[[ 16  24 -29 -11]
 [ -5  29  12 -40]]
|
[16 29]

[[ -4   1  21  -1]
 [  6  11 -17 -45]]
|
[-4 11]

[[-30   9   6  40  -6]
 [ 15 -35 -38  -5 -17]
 [-18 -20 -26  22  25]
 [ 36  -6  -7 -42   8]]
|
[-30 -35 -26 -42]

[[  8   7]
 [-24   4]
 [-10  18]
 [ 40 -23]
 [ -9  20]]
|
[8 4]

[[-15  21]
 [  5 -14]
 [-29   6]
 [ 41  -9]]
|
[-15 -14]

[[ 15  35]
 [-31  16]
 [-12 -38]
 [-31  16]
 [-13 -36]]
|
[15 16]

[[ 16 -10   1  -9]
 [ -3  -8   0  35]
 [ 24  -2   0  -3]
 [ 19 -10   6  38]]
|
[16 -8  0 38]

[[ -3   5   6   2   8]
 [  8  -4  -3  -6 -33]
 [  5  -4   0  11   3]
 [  7 -23 -12   1 -11]]
|
[-3 -4  0  1]

[[ 22 -19]
 [  7   2]
 [-16  42]
 [-39  16]
 [ 15 -10]]
|
[22  2]
---
[[ 38 -35 -25  32]
 [  4  -6  -7  -7]
 [-30   9   1  -9]
 [ -2  -9   8 -12]
 [ 31  -8  37 -10]]
|
[[ 31  -8  37 -10]
 [ -2  -9   8 -12]
 [-30   9   1  -9]
 [  4  -6  -7  -7]
 [ 38 -35 -25  32]]

[[ 23  29   0]
 [ 46   7  10]
 [-31 -31  -1]
 [-16  -5  -7]
 [ -7  -3   1]
 [  2  13   4]
 [-43 -45  27]
 [ -9  -6 -19]]
|
[[-43 -45  27]
 [ 46   7  10]
 [  2  13   4]
 [ -7  -3   1]
 [ 23  29   0]
 [-31 -31  -1]
 [-16  -5  -7]
 [ -9  -6 -19]]

[[-11 -12  -1  29 -21  35  19  17 -12 -22]
 [ 15  -2   7  -3   2  17  29  -8  28   9]
 [ -5 -32 -12   9   1   0 -13  -3 -32 -10]]
|
[[ 15  -2   7  -3   2  17  29  -8  28   9]
 [-11 -12  -1  29 -21  35  19  17 -12 -22]
 [ -5 -32 -12   9   1   0 -13  -3 -32 -10]]

[[-40 -16  -8  24  -6  -2  -1  24 -16  13]
 [-18   4  25  12  -6   4  24  12 -15 -20]
 [-17  -6 -10  -7   3  14 -16  -7  -5   5]
 [  4  -9 -17 -35  33  14  16 -35  -1  -4]
 [ 11   7  -1   5   2  19  -6   5 -10 -17]
 [  4  14   6   4  -1  -3  -1   4   3  -2]
 [ 11   5  10  19 -27 -14 -25  19 -13  -1]]
|
[[-18   4  25  12  -6   4  24  12 -15 -20]
 [ 11   5  10  19 -27 -14 -25  19 -13  -1]
 [  4  14   6   4  -1  -3  -1   4   3  -2]
 [ 11   7  -1   5   2  19  -6   5 -10 -17]
 [-40 -16  -8  24  -6  -2  -1  24 -16  13]
 [-17  -6 -10  -7   3  14 -16  -7  -5   5]
 [  4  -9 -17 -35  33  14  16 -35  -1  -4]]

[[  0   3 -15 -22 -11   2  -8   5   4 -18 -17 -16   2 -20]
 [  1   4 -12 -25 -14   2  -6   5   3 -21 -14 -20   2 -24]
 [ 17  17 -26  15   3   4 -14  23   5  18 -33  14  12  17]]
|
[[  1   4 -12 -25 -14   2  -6   5   3 -21 -14 -20   2 -24]
 [  0   3 -15 -22 -11   2  -8   5   4 -18 -17 -16   2 -20]
 [ 17  17 -26  15   3   4 -14  23   5  18 -33  14  12  17]]

[[-20   6 -38 -38]
 [  5  19  26  36]
 [ 17 -24  37 -20]
 [ -4 -12 -30 -35]]
|
[[ 17 -24  37 -20]
 [  5  19  26  36]
 [ -4 -12 -30 -35]
 [-20   6 -38 -38]]
